One turning vector, and how many steps it has turned
The counts run from 0 to 440.
[ 32 -14   7  -1 -23 -15  33  10  41   8   4  -6  26  31  -4  -5 -31 -35
  32  -2   6   1  31   8  -2  -8  51 -19  14  33  41  11 -29   0 -18  11
   4  -1 -81  51   6   7  40  -4   5  -8   0   8   2 -33  15  24 -10  24
   3 -19  15 -25  19  36  -6   8   9  -8 -23  11  -5  -6  -4  31 -10  -2
  38 -13  57] | 162
[ 36  -9  33  -2 -14  -8  14   8  37  -5   5  13  29  28 -39  -1  -7 -22
   6  19  11 -27  23 -18 -21 -18  26  11  39   9  18  15 -20  -1 -22   9
  -9  13 -25  45  16   5  20 -22 -14 -61 -32 -20 -10  25  36  23   2   4
 -21   2  41  10  25  47  -5  21  16  14  -1   7   7  15 -41  -9 -56  10
  20 -49   5] | 206
[ 12 -34  15   3 -15   5  -4  14  -4 -11 -13 -13 -15  12 -34  26  -2 -35
  -7  12  22 -31  34 -16  -7 -21  53  -9  -3  23  28   3 -32   9 -17  27
 -18  20 -53  33  19 -18  46 -22 -11 -13  27  15   3 -18  40  33   2   0
 -10  13  47 -27   9  22  18  -5   9  17  19  17 -14   2 -25  39  -6  -6
  49 -32  21] | 310
[ 44 -15   7 -17  -9  -1  21 -16  36 -25   0   8  33  33 -20   9 -50 -32
  43  18 -28 -17  16   0  12   2  39 -28  41  19  34  10 -40   5   0  17
 -10   1 -46  50  38  16  15  -1  -5 -16  17 -24  -5 -23  16  29 -14  16
  14 -12  25   2  16  43  -6  16   6  -4 -10   0  -5  26 -53  15  -1 -16
  33  -4  19] | 350
[  2 -23   3  -1 -31 -23   8  19  69 -23  33 -24  17  29 -10  15 -30 -17
   2   3  13  -5  33   6  18 -30  25  10  24  11  53  -6  24   0 -18  37
   4  40 -47  28  31   4  52 -10  27 -22  22 -11  -7 -26  30  13   1  -3
  11   2  38  13  23  28  28   4 -21  12   6  15   0 -23 -40  30 -17   8
  20 -29  18] | 237
[  1  -8   7  -2 -35 -36  24   6  22   0  13 -18   6  25 -29   5 -37 -45
   4   9  -8 -11  40  12  -8  -7  25 -16  27   1  22 -11  -9  -3 -17  53
  -8   8 -39  32  62  -8  24 -17  -2 -29   0  -2 -12 -18  25  20  -6  19
  -2  25  63 -11  24  14  -3  16  29  17  20  17  13  18  -8  54  12 -28
  44 -20  41] | 372
[ 22 -23  -1   1 -16  10   1  27  15 -21 -10 -33   6  27 -34  26  13 -27
  15  -7  27 -22  35 -14 -13 -20  30 -18  41  18  15  15 -22  20 -12   4
 -36  10 -26  31  20   1  67  -8   0  14  34 -10  10  -7  29  46  10  25
  -1  -6  48 -19  26  30 -11  -7  16  20   9  23 -14  29 -49   8 -15 -10
  43 -21   9] | 300
[ -5  -3  16  13 -37 -16  39  25  45   0  -3  -3   6  19 -33 -19 -11 -28
   5 -21  28 -15  43   7 -13 -37  -5  12  41   8  13   3  -3  14 -38  37
 -35   9 -34  48  33 -11  32  -3  -7 -33 -16  25   0 -20  23  44 -18  32
   7 -19  43   1  11  36  -3  12   7   6 -11  15  14   3 -37  40  -3  13
  26 -34  33] | 180
[ 12  -2  -5   4   4 -23  44  -3  36 -17  11  19  30  40 -31 -12 -59 -49
  17  44 -15 -23  36  21   7   3  22  20  10   4  58 -18 -10   5 -30  13
   7   8 -45  38  46  36   7 -28  20  -9  12   1  18  20  26  16  -7   0
  -6  15  25  11  25  23   7  16   1 -12 -13  18  36  -4 -27  14 -35  -1
  37  -8  18] | 59
[  7  -1  -2  -5   6  -6  43   9  49 -11  12  -5  29  45 -49  -1 -43 -43
  29  45  14 -29   9  31  11   6  11  18  36   4  31  10   1  25 -40  18
 -21  19 -39  40  45  12   0 -17 -12  12  -6 -22  -8   9  24  21  10   7
  13   4  36  20  10  28  -3  15  10  -6 -11  -6  16  18 -46   9 -40   1
  24 -11 -14] | 66
[ 29 -33  -1 -20  -2   9  26   2  17 -25  15 -10   4  15 -30   6 -50 -32
  16  41   5 -26  15 -11 -10   9  19   6  19   2  47  -5 -16   2   6  29
  11  24 -43  33  22  44  21 -33  11 -20  -7 -17   3   9  35  11   5   0
 -15  13  49   9  16  23  -2  -5  39   8  13   1  18  34 -29  -3 -49 -17
  46 -16 -17] | 408
[ 28 -22   8 -13 -23  23  15   1  10 -14 -16   2  14  12 -23  15 -15 -33
  22  24   3 -24  28 -17  -3  14  28  18  41   5  32   6 -33  23  -2  19
 -16 -10 -39  62  37   5  -9   0   0 -24  -7  -9  -4 -14  29  19 -14  16
  19   1  29  -9   8  41 -35  30 -16   4   1  -5   0   6 -73  22 -29  15
  36 -26  -7] | 337
[ 26  -5   3  -7 -33 -16  13 -16  16 -12  16  -1   6  22 -20  24 -47 -42
  27   6 -11 -21  32  -6  -5  -3  16   1  34  21   3  15 -20   0  -4  30
 -21 -15 -41  44  50   1  17  -3 -26  -6   4 -18   1 -14   8  35  15  39
  20  11  52  -2  29  37  -9  33  21  16  -7  12  12  35 -43  30  -4 -17
  39 -27  16] | 362
[-11 -31  -9  -2 -29 -10   4   3  24 -10  -1 -23   6  26 -12   8  -2 -44
 -14  29  12  -7  33  11  13   9  11   8  21   3  49  -5  -8  44 -50   4
   3  31 -35  38  19  15  14 -15   0 -45 -10   6 -22  10  29  12  -1  -9
 -10  24  69 -10  14  37  -5  20   2 -14  14   0   3 -22 -32  49 -29  -7
  26 -31  36] | 261
[ 26 -44 -16   0   2 -17  10   3  35 -15   6 -30   7  40 -14  14  -6 -36
   0  26   2 -16  29  21   9  -3  11 -22  23   6  48   0 -31  40 -32 -21
   5  26 -37  61 -11  18  29 -29  15 -40  11  -7 -16  18  36  13 -12   2
 -15   6  59  -2  13  47  -1   0  16 -27  -3  -6   7  10 -14  19 -31 -17
  29  -5  42] | 273
[-11   2  23   0 -10 -10  32  15  36  -9  16   1  18  24 -31   2 -23 -25
   8  29  -4 -17  28   5   1 -13  57  37  26  -3  42  -9   3 -10 -28  37
   6  20 -52  38  64 -27  26 -17  12  -9  21 -11 -14 -11  42  25 -23   7
  -8  25  26   8  -1  27  14  20  -5  33   8  -5  16 -24 -19  25 -18  21
  47 -29  21] | 44
[ 33 -19   7 -14   1  13  42   5  -4 -15 -15  -6  11  14 -44  -5 -30 -45
  27  23  -1 -25  35  -4 -41   2  11  -8  27  -4  34 -16 -40  15   4  24
 -17  -4 -32  46  34  16  15 -26 -12 -37 -11   4   7  -5  29  35  -3  22
 -14  -6  44   0   2  19 -48   5  41 -14 -15  -3  14  25 -34   5 -18  -6
  44  -1   9] | 1
[  4 -12  22  -3   1 -15  23  11  24 -18  19   7  21  23 -20   4 -32 -36
  11  37  -8 -23  22  -8  -3  -3  80   6  12  16  32   6 -25 -22   1  30
   3  13 -66  38  35  -6  45  -8  18   2  21  -5 -10 -17  43  20 -14  13
 -25  22  20   3  19  31  27  15  27  47  18  12  15   3   1  30 -15   1
  50 -25  19] | 35
[ 11  -5  13   9 -20 -24  17  -7  19  -4   9 -14  20  26 -35  14 -48 -43
  19  21 -10  -8  36   5  -7 -15  41 -21  20  12  22 -12 -16  -7 -15  33
  -5   5 -41  27  52  -3  34 -10 -28 -30  11 -10  -3   0  12  39  16  24
  -6  13  53  -9  30  23   8  11  32  -4   2  11   0  17 -19  32  11 -30
  40 -18  33] | 371
[ 29 -39 -22   7 -42  -2  10  11  22 -20  -2 -45 -21  27 -17  30   7 -15
  19 -13  27 -21  20  -2  -8 -31 -26  -8  44   6  26   6  -1  31 -16   9
 -21   4 -35  47  21  -5  34 -27   9 -21  10 -14 -16  -2  35  22  -7  26
   3  -6  67  -4   1  37 -30   1   1  -2 -12  23   8   6 -38   3 -20  -3
  36 -32  23] | 287
[ 13 -13  11   2 -19 -34  25 -17  49 -14  23  -1  -7  28 -29  27 -39 -26
   6  11 -16 -19  19   6   7 -20  31 -11  33  13  11  23 -17   2  -9  30
 -10  13 -63  67  37  -5  24 -14   9 -11  16   1 -22 -24  20  15 -19  30
  22   9  50   5   0  35  15  27  19  14   0  13  12  29 -16  40   8 -13
  30 -17  35] | 360
[-16 -15 -16   6  -7 -26   1   8  48 -16  23 -19  20  38 -22   3 -20 -42
 -18  22  22 -18  40  30  26   3  30  17  -8  15  34   0   7  26 -35  19
  -1  41 -53  28  24  25  44  -8  26  -9  18  15 -11 -22  28  24  15  -9
  22  18  43  -8  33  32  14   7  13   9  10  23  -2  -7 -25  38 -17  -9
  27 -26  14] | 249
[ 30 -38 -30  -8 -12   0   8   6  17  -5 -11 -37  15  33 -39  26  -3 -37
  22  15  35 -21  23  10 -16   3  12 -20  42  16  15  25 -27  45 -25 -15
  -3   4 -38  47  12  15  22 -22 -14 -13   8 -27   0  24  37  13  12  23
  11   0  51 -18  32  42 -31   9   8  -7  -9   3   5  20 -44   4 -21 -17
  36 -23  14] | 280
[ 10 -14  24   2 -19  -9  18   9  37 -22 -11  25  24  29 -38 -23  -6 -46
 -17  21  13 -30  40  -1 -23  -2  21  11  13  11  19  14 -31   7 -28  11
 -13  15 -27  49   8  19  19 -16   2 -55 -35  30  -7   7  41  32 -10   8
 -28  11  49   0  30  28   5  18  23  11  10  27  18  15 -11  22 -25  -4
  32 -25  20] | 195
[ 21 -47  -5   7 -18  -8  14  12  32 -18 -11 -41 -12  30 -23  20  -7 -10
   6  -4  15 -16  26   4  -1 -37  20 -33  21  10  40   2 -15  14 -12  13
  -5  20 -58  46  11  -2  62 -38  15 -12  30  -1  -1 -23  39  18 -13  16
 -16 -10  58  -8   6  26   2 -21  18  -5   1  24  -7  15 -17  19  -4 -18
  30 -11  29] | 294
[ 17  -2  19   4  -7   0  26   9   4  -2  20  14  15  13 -22  12 -52 -33
  27  25 -15 -18  33 -13  -9  -5  49  42  18  17  30 -20 -10 -28 -10  34
  -8  10 -52  38  41  10  38 -11   1  -1  14 -20  12  -3  10  30  -1   9
  -8  10  25   6  34  38  15  17   8  40   7   6  18   3 -27   6 -45   8
  52 -29   6] | 38
[  3 -11  16  10 -24  -9  26  13  35   3 -18  13  29  23 -49  -7 -29 -48
  29  13  33 -19  38   2 -18 -21  46   6  22  21  11   9 -32  11 -35  14
  -9  16 -55  33   9  -6  28  -5 -44 -26 -11  17  13   0  24  37   2  28
   0 -10  16 -25  30  26  21  12   9 -17 -10  11  13  15 -28  34   8  -7
  31 -27  43] | 178
[ 16 -14 -25  -4 -16   0  12  17  25  -6   3 -38  26  36 -24   5  23 -39
  12   4  19  -7  37  17  11   7 -13 -12  55   2  30  -3 -15  55 -34 -15
 -23  16 -19  44  12  18  19 -15   6 -17 -11 -17 -16  12  33  16  -8   0
  -5   5  61 -16  21  51 -36  15   3  -1  -3  -1   4   8 -48   8 -39  -9
  27 -15  19] | 271
[  9 -32   4  12  -8  -8   9  20  18 -19  -4 -23 -26  18 -29  29   0 -16
 -12 -13  13 -20  36  -9  -2 -39  19  12  31  23  23   2 -11   9 -12  20
 -44  23 -39  42  19 -17  66 -36  23   0  31  13  -6 -25  33  36 -24  11
  -5  -2  57 -12   4  34  -2 -20   2  25   1  20   0  13 -26  22 -23  12
  38 -22  23] | 303
[ 14   3  11   9  -7 -35  16   0  23 -14  15   1  28  27 -42  12 -35 -47
  11  30 -19 -13  49  -2  -4 -21  46 -21  31  -1  19 -16 -19 -14 -20  17
   3   4 -36  32  56  -7  36 -11 -15 -18  11  -9  -5  18  24  37  -3  11
 -23  24  44 -10  24  31  11   9  25   3   2  19  15  23 -17  15  10 -25
  51 -15  44] | 375
[ 27 -27  -9 -17  -6   7  10 -10  25 -36  20 -17  21  27 -27  19 -32 -39
   4  51   9 -40  22 -11 -14  13  45   3  16   5  25  12 -15   2   4  14
  22  22 -56  20  26  31  25 -28  15  -5  10 -32  -1  22  47  12  23   8
  -8  13  42   6  10  17 -12  -1  28  14   8   2  13  34 -25   9 -36 -10
  54 -33 -21] | 412
[ 52 -22   0  -8 -30  15  22   6  19  16   5 -10  19  27   3   3 -31 -43
  43   6  28  -7  30   1  -7  10  39  -4  15  36  33  14 -26   3 -17  12
   5  -7 -80  38  13  15  18  -1 -17  -3 -10 -14 -13 -17  15  25  23  21
   6 -17  34 -14   4  27 -20  29  11   4 -24 -15 -13  -4 -34  18 -27   7
  28 -34  30] | 153
[ 39 -36   4   5 -17  20  32  10  15 -18 -14  13  -7  19 -27   5 -23 -34
  -4  31  37 -29  35  -4  -8 -20  29  27  -9  14  63 -13   1  16 -35  19
   0  23 -59  21  13  19  32 -43  -2 -20  -1  22  11   7  39  13   2 -14
 -26  -3  42   4 -10   8   2 -15  -6 -16  -8  21   2  -5 -29   9 -32  23
  42 -25  17] | 125
[ 13 -27   9 -20  -6  13  34  12  35 -27  -8  -2  -8  12 -34  -9  -7 -27
   4  20   1 -35  14  -7 -29  -9  11   3  48 -22  29   8 -34  16   3  24
 -16   8 -30  68  16   4  21 -25  30 -33 -11  13 -16 -28  43  16 -47  30
 -23   1  50   4 -14  31 -27  -1  30  12   8   7  34  31 -18  19 -16  10
  35   1   5] | 7
[-18  -8  -4  -4  -1 -18   4   9  50  -4  11 -17   9  41 -32   9  -7 -37
 -10  17  20 -18  40  25  36   0  12  12  22  16  25   2  14  47 -54  10
 -23  43 -44  44  28   1  25  -8   1  -5  15  -8 -23  -5  32  23  13  -1
  25  12  46  -7  13  45  14   7  -3   9   4  -6   6   8 -48  36 -30  -2
  22 -29   8] | 254
[ 62  -7   4 -13  -8  25  11   9  31 -23  -5  18  24  17 -12 -10  -5 -41
  15   6   7 -11  31  -6  13  -4  24  19  34  33  41  13 -17  23 -18  -4
 -29  10 -60  50  11  21  31 -11  20   4 -11   2 -11  -1  21  28  -8   4
  -8 -15  37   0 -19  41 -21   3  -8   7 -20  -2  -1  19 -64  -7 -58  30
  35 -23  11] | 140
[  9 -23  23  -4  -2   2   7  21  17 -23 -15  -6   0  27 -22  19   3 -35
 -11  17   5 -20  41   3   6 -15  55  -3  20   9  46  -9 -19  15 -29  28
 -26  26 -44  40  45 -25  37 -14  19 -35  21  18 -17 -28  40  42 -21 -18
 -22  10  38 -21  -7  27 -13  -7  -6  21  14   8 -19 -24 -35  30 -20  14
  42 -20  25] | 319
[ 18 -17  -5   8 -26 -11  22  34  28  12  17 -20  -5  26 -21  12 -10 -30
  17  -1  28 -14  20  12 -10 -29  -3  16  43  22  16   3  24  14 -28   7
 -23  16 -45  40  33  -8  47 -36   4  13  -1 -25 -25  16  27   9  -2  27
 -18   6  70  13   5  41  13   8  16  27 -13   1  29  19  -9   4 -43   8
  36 -20  28] | 94
[ 12  -9  -2 -12  -9 -11   0  13  34  -2   8 -25  30  51 -39   9   8 -32
   5  17  16  -9  40  23  27  -4   1 -12  39   3  43  -4   4  48 -45  -1
 -20  28 -26  42  35   8  23  -9 -11 -24  10 -20 -24  26  14  26   8 -13
  -3   8  54  -1   2  53 -15   6 -11 -16 -15 -11  -5  -6 -59   5 -40   1
  16 -23  26] | 263
[ 47  -6 -16  -1 -40  -7  20  -7  29 -13  11 -12  38  52 -16 -19 -22 -46
  31  31  -8 -18  18  16  -7  -2  -2  -8  35   8  44   6  -3  10 -40   1
  10   5 -40  23  37  42  23 -31  -6  -2 -12 -33 -17  33  17  12  12  13
 -27   8  62   8  -3  30  -5  14   2  -7 -12  12  19  22 -28   7 -23 -15
  34 -17  21] | 79
[ 20 -13   5  10 -29 -17  34   6  40  -1  -4   4  16   7 -13   2 -39 -42
  22  -6  12  -3  43   2 -14 -25  30  15  22  32  27   1 -31   5 -21  -1
  -7  -2 -59  57  -6   8  38  -3  -4  -9 -20  15  22 -10  14  32 -14  40
  -1  -9  31 -12  31  41  10  27   9  -3 -15   9  19   0 -20  34 -23  -3
  37 -11  56] | 170
[  9  -9  -1   9 -17 -19   2  23  57 -18  33 -21  25  46 -20  15 -22 -25
   8   7  13 -12  37  13  24 -22  24  11  33  16  36   1  22   0 -11  29
 -15  30 -41  14  49   5  49 -12   9 -11  34 -29  -1 -11  20  31  17   2
  21  -6  30   9  30  33   7   4 -17  19  -8  13  -9  -9 -54   5 -17   1
  17 -40   3] | 238
